Rotation paths and how fast each direction turns (degrees a step)
Each turn is a multiple of 5 degrees from 10 to 175, or 0.
Each row of a path follows its step; steps can be skipped.

step 0: [ -0.3 -31.2  -7.7   3.5   1.7   2.0  20.1  -3.7  27.6   3.0  10.3  -4.1
  -5.1  -3.3  16.5   8.8   1.5   1.4   1.4   1.0  -3.5 -25.4  -2.2  -7.4
  15.9  12.9]
step 1: [ 21.7 -13.2  -1.5  -9.6  20.9   4.6  29.1   3.8   0.5  -4.0  -1.4   0.2
  11.4  -5.3   2.8  14.2 -20.3  -8.7 -12.7   2.8  -9.0  10.1  -0.9  19.0
   6.6  11.2]
step 2: [  9.9 -33.6  10.2  -3.5  -4.3   4.3  -6.3  15.5 -25.2  10.0 -12.8  -2.5
  12.4  -5.5   5.2  -7.6 -11.0 -12.3 -12.2   5.1  -5.5 -10.1  -4.3   3.4
   7.9 -13.6]
step 3: [ 10.3 -12.6  14.0  14.2  10.6  11.9  -3.8  -1.3   3.4  16.9  20.5 -17.5
  11.1  -6.2   9.0 -10.8   1.1 -16.1  -5.9 -21.1  11.1  -6.1   0.8  -6.1
 -18.0  -0.8]
step 4: [ 16.6  -1.7  16.4  22.4   9.1  11.0   6.8 -26.3  -7.1   8.2  -3.3  20.9
  14.6  -5.2   4.6  -2.7  22.8   7.8  -5.6  -2.3  -2.4   4.4  -6.8  13.9
  -7.5  -1.0]
step 5: [  8.1 -19.0 -11.0  16.8  21.4  -3.9   4.5 -21.6  -7.6  11.2 -23.0  -1.2
 -13.1   7.1   8.8  -8.2   5.5  -1.8  12.8   1.9   0.9   0.8 -15.7 -19.4
   6.5  -9.1]
step 6: [ 16.8   2.2 -15.6  16.0  13.1   3.7  21.8  17.1   4.7  13.8   6.7  -5.6
 -17.6  18.7   6.7  -8.2   5.4   2.4 -14.4   2.1  -7.9  17.8  13.5  -7.5
  -3.9  -8.6]
step 7: [ 16.8   9.3  -5.2  -1.6  -7.4   3.4  -4.5   5.8  -3.3  19.4   4.0  18.1
 -19.7   0.3   2.9 -13.9  10.0 -27.0 -14.9  20.5  -2.9  -4.6  -7.0  13.8
  11.9   3.7]
step 8: [  9.3  -7.8  -4.9   9.8  -2.1 -12.8   6.7  -1.2 -24.9  -4.9  24.1   9.8
 -21.7 -14.8  -4.6 -20.8 -11.1 -13.4  13.0  -4.7   9.7  -3.7   0.8  -7.7
  -5.6  13.2]
step 9: [ 10.6  -4.6   3.7 -10.3   5.4  22.3   8.5   0.9  -5.4 -13.5  22.0  31.1
  -0.6  -7.9   3.6  -0.5   6.8   5.4   1.7   9.5  12.8   8.6   7.1 -22.7
  -8.9 -14.3]
step 10: [  2.4  -1.6 -21.3   3.0  10.5   9.7 -10.2  -6.1  -1.8  -8.3   8.9   6.0
  -3.5  -8.9 -11.5   6.2   0.4   5.7 -13.9   9.7  24.4   0.4 -35.5  -3.4
   8.8 -14.3]
Directions:
[ -3.3   6.5  -4.3   3.3   8.1   0.5   6.5   0.2  -8.9   0.8   3.2 -11.5
  -3.7  -5.7  -5.0   2.9  -4.5   1.3  -1.5  -7.7   6.3   7.0  -4.2   4.5
  -2.1   7.5] | 155
[  7.5   0.1   9.3  -9.9  -2.6  -1.5  -7.8   0.0 -10.5   1.7   5.3   2.7
   4.3  -1.0  -0.1  -4.5   2.1   2.0   2.1  -5.5  11.2  -3.6   2.0  -0.4
  -8.1   3.6] | 65
[ -0.2   1.7   3.7   0.5  -2.0  -4.3   7.4 -16.1   0.5  -3.9   3.1   4.9
  -0.7  -5.3   5.9  -3.5  -2.1   0.0   7.2   0.7  -5.8  -3.3   1.7   5.0
   2.1  12.3] | 95
[  0.0  -0.5  10.0   0.4   2.6   1.4   0.6  -7.4  -1.7   7.8  -3.4  -7.5
   9.0   6.8  -8.3  -5.8   3.1  -1.5  -2.0  -4.6 -11.7   3.5  -4.9  -5.0
   0.3   0.1] | 35
